128 stands for zero in the data rows.
Here are some numbered points:
[131 129 169 125 135 134 143 117 137 103 123  94 150 102  83 151] 0
[134 162 131  96 105 104 142 124 139 132 142 147  98 144 129 162] 1
[127 148 104 125 121 121 134 130 105 138 134 163 106 156 151 123] 2
[123 153 124 137 158 104 104 122 108 157 103 118 124 128 140 100] 3
[ 86 157 116 140 189  96 112  80  92 173  91 130 137 131 135  77] 4
[138 118  84  89  51 115 121 177 190 148 200 195 100 167 231 184] 5
[143  94 152 134 118 169 149 133 113 102 116  91 156 111  62 144] 6
[170 111 119  85  51 158 145 174 166 101 145 120 113 143 187 173] 7
[156  65  13  91  27 130 140 178 207 174 233 255  93 182 255 170] 8
[113 160  83 141 181 137 122  94  81 144 119 191 112 139 205  94] 9
[133 143 133 135 110 117 142 143 134 115 133 143 120 120  85 138] 10
[ 98 135 133 134 143  98 116  85 120 175 118 118 117 128 126 117] 11
[117 135 127 145 162 134 133  99  88 147 100 100 131 121 123 100] 12
[146 126 121 111 105 129 132 130 136 130 126 116 142 126 142 136] 13
[116 190 204  90 114 127 127 113 150 102 130  73 124 100  85 198] 14
[114 180 184  82  44  65 118 125 197 138 180 112  65 115  82 215] 15
[115 105 176 196 181 148 117  99 103  88  97 116 135  73   2 100] 16
[100 149 142 145 150 118 123  84 108 141 120 125 109 112 115  99] 17
[117 107 156 164 136 141 120 147 130 102 113 113 155 119  59 126] 18
[136 132 110 117 116 123 130 146 135 128 145 157 110 141 155 146] 19
[ 92  92 153 155 154 152 112 109  96 152  80  80 194 118  60 121] 20
[171 124 128  51  12 155 150 187 207 105 180 121 111 154 230 225] 21
[148 135 133  89  63 135 140 157 172 111 157 121 112 139 174 178] 22
[122 161 132 138 136 122 111 113 110 137 110  87 134 115 144 110] 23
[157 135 107  73  42 141 141 182 184 113 167 133 111 154 222 181] 24
[154 156 153 107 106 100 139 150 162 105 137 123 113 134  90 177] 25
[121 130 134 140 133 119 128 125 134 133 129 160 120 122  93 128] 26
[128 128 120 131 153 147 132 107  85 142  99 104 125 124 134 105] 27
[124 148 174 125 111 129 120 135 137 120 123  87 116 126  87 166] 28
[122 147 147 138 139 113 134 118 123 118 119 139 120 119  80 115] 29
[147 132 109  86 116 113 119 139 156 129 144 140 116 147 198 138] 30
[120 246 181  49  63  49 127 108 178 165 159  88  76 121 122 238] 31
[137 134 110 108 115 120 140 121 128 135 136 155 123 143 164 131] 32
[155 148 116  93 129  87 129 112 139 140 125 119 109 137 181 110] 33
[147 142 140  61  24 138 143 167 204 105 193 128 104 150 211 220] 34
[126 128 126 176 168 107  98 133 134 118 122 172 119 106 110  71] 35
[157 237  81  23 117  77 118 125 145 157 165 210  23 206 255 123] 36
[129 158 151 142 147 132 129 130 129  90 129 135  95 114 106 119] 37
[ 94 116 144 152 137 140 107  94 128 152 137 133 114 108 122 111] 38
[126 157  98  99 111  73 125 101 145 180 140 152  96 142 172 143] 39
[147 137 128  75  60 126 130 155 176 131 162 123 108 137 183 197] 40
[133 105 102 143 112 120 125 154 145 115 148 177  96 141 157 100] 41
[114 142 124 141 120 128 114 139 139 126 159 172  95 129 140 142] 42
[163 118  69  63  29 124 138 180 186 156 167 196  99 178 255 190] 43
[ 29 139 159 167 138 132  97  23 128 194 152 144 101  90 145 101] 44
[130 114 137 153 139 126 116 129 124 111 117 138 118 114  98  91] 45
New points follow, each followed by the numbers of its three nearest points above by angle, nearest first.
[112 161  96 103 124  70 125  96 129 180 135 133  94 143 180 122] 39 33 36
[119 140 179 124 138 131 125  90 115 116 108  62 142  91  63 134] 0 28 16
[131 136 114 144 158 116 125 133 121 122 118 147 126 136 133 103] 35 9 3
[150 159 109 127 148 120 119 154 128 101 126 140 119 133 149 120] 36 19 30
[ 98  88 149 189 180 166 101  75  85 122 103 113 140  84  49  96] 16 20 45
[141 187 166 126 135 125 122 137 141  86 130 130  84 108  82 138] 37 29 14
[ 88 123 171 146 161 123 110  99 109 165  85  66 171 112  56 120] 20 16 12
[154 119 117 148 139 148 137 176 121  78 112 154 131 141 106  99] 45 18 35
[130  62 141 169 148 166 111 169 138 112 134 139 166 113  87 128] 18 6 16
[152 139  67 119 164 147 128 147  67 138  98 156 119 167 209  75] 9 2 32
[109 160 104  90  95  75 120 104 148 190 169 158  81 143 181 155] 39 36 1
[128 186 147  87 106  81 127 118 148 150 134 109  98 130 135 156] 31 1 15
[145  88 113 146 128 167 126 152 132  97 135 155 131 129 137 114] 41 8 45
[140  73  71 178 172 216 134 147  68 102  97 201 161 145 158  62] 9 27 35
[ 71  93 188 150 163 123 106  86 106 181  65  50 214 114   9 126] 20 18 16
[143  93  80 161 157 182 136 141  98 119 109 193 136 145 182  80] 9 41 2
[138 124  55 140 170 160 142 131  70 119 117 196 109 161 185  75] 9 2 41
[148 185  94  66 107  99 128 131 138 137 145 164  71 165 230 137] 36 30 32
[158 133 108 128 130 117 138 156 125  98 108 138 121 139 124 105] 41 45 35
[ 78 163 107  83  86  96 120  43 139 240 159 155  83 140 229 171] 39 32 36
[127 122 122 133 143 163 142  98  80 152 105 108 105 124 149 107] 27 12 9
[106 166 178 139 127  91 137 108 133 122 127 119 107 109  37 146] 29 28 10
[108 161 122 105  97  84 126  96 145 163 152 147  96 137 148 150] 39 1 31
[179  85 101 126 141 124 137 161 142  96 111 133 135 136 162  62] 41 45 35
[138  42  85 138  98 183 135 144 143 149 151 154 174 145 207 139] 8 43 5
[117 154 142 122 102 109 121 128 143 128 149 135 107 125 109 152] 15 31 1
[111 117 134 172 200 139 119  99  93 133  93 103 160 115 110  77] 12 27 20
[141 117 224 112 105 119 129 114 160  64 110  32 148  89  15 178] 0 28 14
[150 145 196 124 137 105 129 107 137  77  94  54 144  97  37 116] 0 28 16
[146  93 126 147 114 163 144 127 118  98 114 126 133 118 116 109] 6 45 18
[123 108 169 162 142 146 114 149 126 109 112  97 161 106  43 133] 18 16 6
[110 122 108 137 148  95 114  86 119 200 128 122 126 124 153 106] 11 4 3
[130 207 161  60  81  71 138 105 160 142 159  97 104 130 118 207] 31 15 1
[129 170 155  99  59  96 122 142 156 120 175 141  85 137 114 176] 15 1 31
[121 129 157 105 120 145 145 125 129 115 130  88 181 101  85 163] 0 6 14
[117 146 115 106 120  95 124 106 134 157 139 141  94 141 158 137] 39 36 33
[165 104 112 147 118 139 141 185 137  87 118 145 129 144 122 113] 41 7 45
[180  90  99 105  82 157 159 157 135  93 124 139 130 141 163 118] 7 24 13
[ 98 135 130 126 119  74  97 108 153 170 161 171  85 137 135 128] 39 42 11
[ 98 208 176 108 135  98 121 108 132 134 151  84 109  93  82 173] 14 31 28
[120  89 147 185 185 156 121 113 101 109 103 126 143  89  34  96] 16 18 45
[114 152 102  99 113  82 126 100 142 175 146 146  92 149 173 139] 39 36 32
[ 84 199 168  39  43  99 130  66 176 191 195 105  78 131 200 236] 31 40 15
[105 147 157 151 162 105 127  98  98 165 104  87 156 109  53 130] 20 16 12
[127 190 191  90 110 106 141 107 152 115 142  86 133  93  63 187] 14 28 0
[138  55  97 190 159 199 134 148  98  87 110 160 155 124 115  77] 45 35 18
[141 210 126  48 118  61 123 106 127 149 125  93  96 156 183 133] 33 36 39
[118 109 126 141 144 137 128 111 104 161 108 126 130 125 109 153] 20 12 27
[102 153 117 128 100 106 107 154 170 145 182 191  70 145 155 177] 42 19 5
[ 87 191 183 121 139 113 120  81 115 136 124  93 127  93  60 165] 14 28 0
[136  73 149 178 140 152 109 166 149 104 123 115 176  92  59 120] 18 6 16
[123 173 125 105  60  77 147 142 188 135 176 173  70 149 135 195] 1 15 40
[137  63 150 177 143 168 113 167 138  98 123 119 179 100  71 123] 18 6 16
[103  89 101 180 171 142 103 123 105 142 126 173 135 133 139  66] 35 9 45
[144 108 159 125 119 153 145 127 113 105 121  85 156 114  46 150] 6 0 18
[102  96 117 171 125 199 115 112  94 120 151 161 139 115 141 107] 38 9 44
[149  62 143 182 164 172  94 179 140 101 117 128 209  84  63 119] 18 6 16
[148 195 150  66  93  72 133 116 159 155 154 109  78 127 147 173] 31 1 15
[ 86 246 191  50  97  49 132  75 152 170 149  95  74 122  93 224] 31 15 14
[124 106 163 190 198 162 131 119  97  60  92 108 152  91  18  77] 16 18 45
[146 113 124 107  96 158 141 141 128 130 125  84 147 122 141 157] 13 7 21
[146 154 124  73 112  97 118 134 161 126 145 124 106 145 196 153] 30 40 36
[147 104 106 124 133 110 119 128 139 144 116 103 140 124 160  98] 33 13 3
[148 102 139 116  96 143 154 148 135 106 134 106 132 132  90 157] 6 25 0
[133  91 148 165 137 157 124 153 132 118 130 120 157 106  91 122] 18 6 16
[147  62  79 151 187 181 136 145  82 101  96 128 174 160 174  54] 27 9 12
[143 192 145  66 110  58 123 124 158 150 129  92  94 130 128 164] 31 15 1
[104 148  86 146 147 143 153 118  76 138 126 176 120 148 161  88] 9 2 4
[ 97 134 124 120 121 143 134 103 111 161 139 132 155 130 129 159] 44 11 20
[101 176 157 117  87  90 116 117 154 130 169 145  98 125  92 167] 15 31 1
[141  15  46 158 101 203 140 157 140 153 155 182 190 147 249 120] 8 43 41
[129 202 152  75  85  90 144 115 149 128 155 103  96 126 126 185] 31 15 1
